rotation ticks, each row followed by its count of ticks
The counts run from 0 to 488.
[32, 18, 32, 40, 20, -4, 9, -33, 36, -5, 36, 8, 9, 17, 29, -16, 31, 5, -28, 10, 7, -21, -45, 14, -47, -13, 60, -52, 20, -44, 34, 15, -23, -23, 7, 6, 27, 50, -3, 22, -14, -20, -16, -14, -22, -7, -23, -24, -1, -6]
337
[-11, -8, -19, 33, 27, 7, -46, -11, 2, -49, -45, -11, 9, -17, 25, 7, 3, -17, 23, -8, 8, 2, -34, 18, -16, 64, 5, 47, -14, 11, -29, -6, -1, -39, -14, -57, 42, -20, -4, -12, -5, 50, 24, -1, -53, -26, -15, -23, 19, -24]
139
[19, 13, 5, -12, 30, -2, -50, -8, -31, -36, -31, 18, 3, 22, -6, -21, 27, -28, -15, 34, 5, 34, -69, -24, -9, -18, 44, -47, 4, -42, 20, 8, 38, -25, -8, -4, -26, 13, 15, 3, 2, -61, 25, -26, -33, 18, -31, 0, -10, 16]
343
[21, 14, 50, 25, 16, 26, 14, 2, -13, -9, 10, -28, 21, -21, -23, 21, 67, -29, 24, 41, -32, 6, -23, 5, 2, 30, 21, -33, 21, -52, 32, -4, -14, -20, -16, 23, -21, -20, 1, 30, -5, 21, -2, -19, -14, 18, -56, -12, -14, -4]
352
[-44, -6, 9, 2, 18, -24, -27, -11, -7, -16, 27, -19, 34, 3, 9, 35, -4, 5, 10, -1, -15, -25, -24, 15, -39, 18, 4, -13, 28, 10, -52, -5, -29, -7, 1, -51, 16, 20, -60, 63, 23, -28, 42, -33, -22, 9, -24, -22, 49, -26]
290
[42, -9, 58, 54, 18, 13, 29, -5, 11, -2, 34, -38, 26, -12, -35, 25, 55, -24, 22, 35, -20, -11, -29, 23, -24, 33, 30, -32, 29, -48, 28, -7, -19, -4, -24, -6, -2, -17, 1, 33, 17, 20, -7, -16, -8, 10, -52, -19, -2, 12]
353
[-14, 9, 1, -4, 12, -6, 45, 10, -11, 11, -9, -24, 12, -37, -28, 5, -11, 17, 22, 68, -30, 1, -12, 13, 13, -53, -28, 9, -1, -8, 16, 32, 7, -15, 5, -41, 61, 19, -6, -24, -30, -2, 38, -47, 18, -8, -67, -35, 41, -16]
199
[31, -21, 3, 48, -9, 34, 40, -8, 22, -36, -26, 8, 9, -24, -48, 2, -18, 22, -6, -17, -39, -6, -69, 19, 4, 10, 9, 3, -33, -31, -30, 1, -11, -15, -17, -9, -7, 17, -3, -66, -19, -11, 38, 28, 4, 12, -3, -25, -16, 63]
129
[5, 2, 9, 45, 17, 8, 34, 27, 22, -26, 18, -28, 25, -30, 38, -43, -18, 2, -2, 20, -11, -35, -10, 0, 11, 0, 24, -57, -51, -23, 0, 61, -29, -36, -23, -4, 37, -6, -3, 46, -18, -14, -1, 5, 25, -7, -5, -10, 32, 15]
401
[-5, 14, -47, -6, 33, 16, -38, -27, 8, 31, -24, -5, -25, 6, 32, -23, -11, 19, -39, -12, 17, -17, -62, 2, -43, 17, 38, 2, 21, -26, -20, -15, 40, 2, 53, -21, 12, 47, 44, -1, -19, 28, -10, 24, 15, -26, -17, -12, 1, 5]
92
[-16, 31, -46, -31, 6, 1, -19, -30, -18, 1, -55, -17, 10, -5, -40, -9, 43, 49, 1, 26, -21, 10, -26, -35, -19, -21, -20, 42, 20, -14, 5, -9, 36, -11, 23, 26, 43, 29, 10, -66, -16, -31, 2, -26, 14, 5, 25, 2, 18, -13]
213
[-17, 4, -27, 10, 31, 25, -68, 2, -12, -43, -48, -22, 1, -19, 12, 23, 16, -22, 20, 8, 0, 20, -37, 6, -5, 66, 1, 36, -4, 8, -29, -15, 8, -42, 17, -36, 18, -33, 12, -10, -8, 49, 30, 6, -42, -9, -21, -13, -4, -27]
140
[-11, -34, 9, 47, 35, 26, -24, 17, -3, -35, 21, 18, 1, 34, 14, -13, -2, -5, 3, -63, -38, -52, -39, 25, -37, 0, 38, -7, -27, 25, -28, 2, 22, -28, 7, -35, -24, 29, 7, 20, -4, 23, -7, -8, 15, -9, -44, -1, 40, 27]
73
[22, -15, 16, 43, 2, 14, 4, 27, 19, -15, -18, -10, 20, -80, -3, -8, 1, 19, 11, -10, -34, -2, 0, 42, 11, 4, 16, 28, 35, -30, -8, 66, -20, -38, -8, 6, -18, 46, -4, -3, -33, 59, -10, -7, -20, -51, -24, -21, 12, 5]
467
[12, 31, -34, -27, 41, 24, -8, 19, -18, 29, -59, -36, -10, -44, -25, 16, 0, 9, -3, 22, -34, 19, -10, 9, -12, 4, -12, 18, 50, -55, -26, 4, 33, 17, 1, 16, -8, 25, 32, -8, -40, 34, -12, 16, 32, -12, -25, -21, 29, 30]
446
[0, 4, -3, 16, 41, 0, -18, -35, -6, -8, 26, -10, -16, 37, -56, 34, 26, 0, -8, 47, -3, -30, -27, 19, -42, -37, 11, 34, 30, 17, 21, 8, 37, 2, 52, -41, 63, -5, 14, -23, 25, 19, 12, -23, 21, -2, -18, -27, 10, -6]
207
[0, -10, -2, 11, 32, 35, -38, 31, -59, -18, -60, -22, -8, -10, -8, 16, 27, -16, -4, 26, -51, 9, -24, 5, -31, 21, 27, 5, -14, 18, -8, 11, 58, -31, -17, 17, -4, 6, 16, 18, 13, 38, -19, -15, 1, -32, -43, 21, 41, -11]
438
[-19, 42, -31, -18, 21, 16, 7, 16, -14, 34, -38, -38, 5, -55, 35, -34, 5, 27, 23, 8, -41, -21, -12, -24, -14, 40, -29, -5, 19, -22, 3, -6, 30, -24, -1, -4, -12, 6, 28, 26, -29, 35, -32, -28, 29, -19, -45, -5, 12, -8]
84
[-9, -4, 17, -13, -9, 21, 14, 30, -28, -44, -6, 13, 46, -5, -4, -21, 39, 1, 49, -30, -59, -31, -5, -22, 13, -34, -2, -3, -15, -21, -30, -30, -38, -37, -41, 23, -8, 36, -51, 15, 2, -11, 25, -39, -9, 26, 25, -5, 38, -17]
283
[-23, 65, -34, -25, 17, 20, 28, 40, 0, 6, -30, -33, -3, 6, -15, -20, -38, 2, -5, 29, -14, -21, -21, -36, 30, -23, -33, 32, -31, -21, -44, -33, 42, -2, 28, -20, 46, 35, 14, -7, -23, 29, 17, 19, 24, 17, 35, -39, -12, 1]
180
[-10, 11, 20, 36, 20, 5, 9, 57, 1, -32, -9, -30, 23, -15, 53, -6, -35, -15, -7, -6, -33, -9, -15, 11, -3, 20, 33, -48, -48, -3, -35, 37, -14, -50, -5, 12, 5, 39, -6, 68, -13, 17, 6, 12, -27, -5, -5, -8, 29, -13]
403
[-30, -20, -68, -12, -2, 8, -16, 33, 0, -7, -12, -17, 0, -28, 4, -62, 3, 13, 46, 8, 17, 4, -14, -16, 43, -37, -21, 15, -28, -19, -25, 10, -6, -61, 1, -26, 25, -8, 28, -34, -45, 34, 45, 4, 4, 0, -10, -6, 29, -11]
165
[8, -8, 9, 40, 0, 7, 13, 16, 21, 3, -15, 0, 19, -72, 14, -55, 29, -2, 17, -12, 8, -25, 1, 12, 12, 11, 38, 13, 35, -67, -20, 8, -27, -15, -72, -26, -28, 18, -24, 46, -10, 37, -9, 8, -5, -37, -2, -13, 20, -3]
18
[1, -3, -43, -6, 31, 10, -4, 3, -8, 41, -57, -39, 0, -53, -30, 14, -12, 27, 3, 2, -14, 13, -30, 23, -24, 16, -15, 29, 55, -42, -46, -2, 36, 23, -14, -15, 6, 38, 16, -9, -18, 18, -6, 15, 25, -35, -24, -22, 50, 33]
445
[16, 23, -16, 25, 33, 10, -11, -6, 12, -26, -21, -7, 14, 14, -1, -52, 75, -34, 14, 3, -5, -1, -8, -33, -9, 38, 13, -22, -21, -74, 12, -25, 4, -28, -53, 10, 28, -30, 12, -29, -40, -17, -21, 29, 14, 18, 8, 10, 23, 21]
366
[-24, 16, 13, 27, -11, 12, -11, -13, 18, -15, 48, -33, 5, -9, -78, 25, 39, 15, -38, 30, -15, -30, -26, 4, -3, 5, 33, 36, 40, -26, 5, 28, -2, -8, 49, 13, 1, 25, -16, 15, 19, 17, 22, 12, -6, 32, 16, 1, -49, -31]
240
[-17, 10, -14, -30, 10, -15, -54, -8, -25, 22, -19, -42, 1, 3, 0, -9, 35, 10, 3, 27, 24, -10, -60, -31, -32, 27, 11, -8, 46, -23, -1, -41, 51, -4, -1, -8, -21, 40, 24, 48, 45, -27, -10, -30, -20, -7, -6, 0, 0, -29]
325
[21, 8, 30, 18, -14, 5, 9, 31, -15, -20, -48, -15, 37, -16, -26, -27, 49, -31, 35, 5, -26, 26, -28, -19, 6, 14, 1, -17, 2, -58, 0, -42, 24, -4, -76, -1, -45, 31, -4, -6, -7, -16, -7, -27, -36, 4, -33, -16, 14, 7]
348
[-21, 23, -9, -2, 35, -18, -37, -5, 3, 7, -39, 2, 21, -25, 12, -34, -4, -12, -5, 7, 50, -11, -38, -8, 2, 57, 40, 5, 46, -35, -27, -24, 55, 9, -14, -54, -11, -3, 3, 27, -3, -7, 19, 30, 7, -25, 59, -16, 1, 0]
27
[3, -49, -27, 36, 3, 20, -36, -14, -7, -28, -14, -20, 14, -15, 12, -4, 49, -5, 13, -35, 4, 6, -44, 12, -27, 49, 49, -18, -1, -39, -33, -8, -33, -40, -39, 27, -8, 15, -11, 28, 3, 5, 13, 29, -40, 0, -9, 17, 41, -12]
372
[31, 13, -34, -4, 55, 23, 3, 40, -25, -10, -59, 20, -5, 16, 0, -30, 1, -17, 9, 10, -29, 4, -19, -12, 0, -55, 20, -24, -33, -39, -22, -1, 45, -12, -8, 5, 21, 33, 34, -28, -38, 12, -6, 18, 38, -8, -1, -18, 54, 51]
430
[-8, 8, -30, -9, 29, 6, -7, -19, -11, 15, 42, -20, 11, 25, 16, -47, 85, 16, 24, 7, -10, -70, 6, -45, -27, -23, 8, -6, 22, -28, 16, -24, 7, -30, 7, 10, 42, -7, 1, 31, 3, -2, -27, -32, 45, 21, 19, 6, 32, -25]
302
[18, 53, -3, -11, 11, 27, 21, -12, -1, 23, -13, -15, 4, -5, 20, -35, 47, -3, -19, 32, -18, -6, -23, -31, -22, -6, 27, -34, 25, -83, 21, -24, -5, -16, 2, 44, 17, 49, 12, 27, -41, 3, -26, -7, -4, 18, -17, -2, -10, -22]
334
[7, -13, 5, 24, 6, 53, -12, -31, -20, -1, -10, 27, 1, -47, 13, -18, 6, 28, -36, 33, 8, -29, -39, 28, 5, 13, 75, 8, 7, -17, 26, 51, -6, -42, 23, 13, 41, -8, -22, -10, -16, 26, 45, 22, 18, -26, 31, 8, -6, -26]
488
[21, 9, 4, 42, 18, 42, -5, 29, 12, -28, -35, 0, -13, -46, 0, -13, 3, -22, -9, 4, -16, -22, -2, 21, 1, 8, 28, 72, 13, -36, -17, 24, -1, -23, -48, -23, -2, 22, -12, 19, 8, 79, -27, 4, -18, -47, -21, -16, -4, 2]
469
[-2, 47, 48, -3, 3, -2, 47, 22, 18, -27, 15, -14, 52, -32, -15, 11, 17, -4, 40, 18, -31, -29, -7, -11, 32, -9, -17, 25, 21, -40, -18, -17, -30, 9, -11, -18, 0, 21, -45, 21, 13, 4, 23, -31, -12, 26, 57, -54, -17, -11]
266
[29, 24, -19, -14, 61, 5, -32, -50, 1, 16, -14, -12, 3, -18, 9, 19, 30, -5, -14, 32, 21, 23, -56, 1, -33, 43, 30, -29, 54, -63, 1, -3, 6, 6, 14, -15, 21, -27, 10, 8, 12, -31, 19, 16, -5, 20, 11, -30, -3, 25]
359
[-11, -37, -6, 31, 34, 9, -27, 5, -39, 12, -16, -38, -14, -18, -35, 25, 7, 2, 1, 47, -18, -6, -40, 35, -30, 23, 25, -6, 19, 13, 8, 47, 48, -18, -1, -20, 22, -23, 20, 17, 18, -6, 9, -12, 33, -33, -62, 11, 45, 8]
440
[-7, 37, 2, 23, 33, 30, 24, 4, -3, 26, 17, -46, -21, -20, 7, -28, 6, 9, -8, 22, -39, -61, -10, -2, -28, 29, -6, -11, 5, -18, 27, 16, 36, -20, 13, -31, 6, -20, 26, 38, -22, 46, -31, -17, 59, -10, -69, -7, -9, 18]
86
[0, -24, 1, 15, 26, 18, -41, 23, -52, -22, -68, -18, 11, -17, 17, 10, 23, -3, 21, 3, -33, 5, -17, 19, -42, 24, 28, 4, -4, 18, -3, 12, 34, -38, -21, 25, 15, 29, 20, 18, 7, 33, -20, -27, -17, -54, -27, 9, 65, -24]
437
[16, -5, -20, 8, 8, 29, -16, -19, -19, 27, -31, -9, -23, -50, 1, -3, -20, 0, -14, 36, 16, 16, -77, 18, -17, 22, 37, 2, 18, -26, 5, 6, 23, -13, 12, -51, -6, 17, 24, -3, -10, 30, 42, 3, -8, -28, -78, -8, -13, -1]
109
[4, 26, -6, 2, 46, 26, -24, -10, -26, -10, 4, -6, -16, 43, -51, 35, 30, -18, 3, 57, -20, -20, -15, 10, -25, -31, 13, 48, 20, 13, 16, -13, 35, 0, 54, -20, 59, 9, 19, -6, 16, 49, 9, -26, 3, 4, -23, -26, 7, -12]
206
[-19, -2, -26, 7, -2, 20, -44, 25, -31, -22, -44, 12, 0, -19, -45, -53, 41, -6, -28, 11, 3, 1, -31, -32, 18, 1, 42, 6, 16, -67, -9, 17, 40, -15, -47, 9, -62, 3, -11, 16, -7, -29, 25, 20, 14, 6, -7, 32, 1, 20]
12
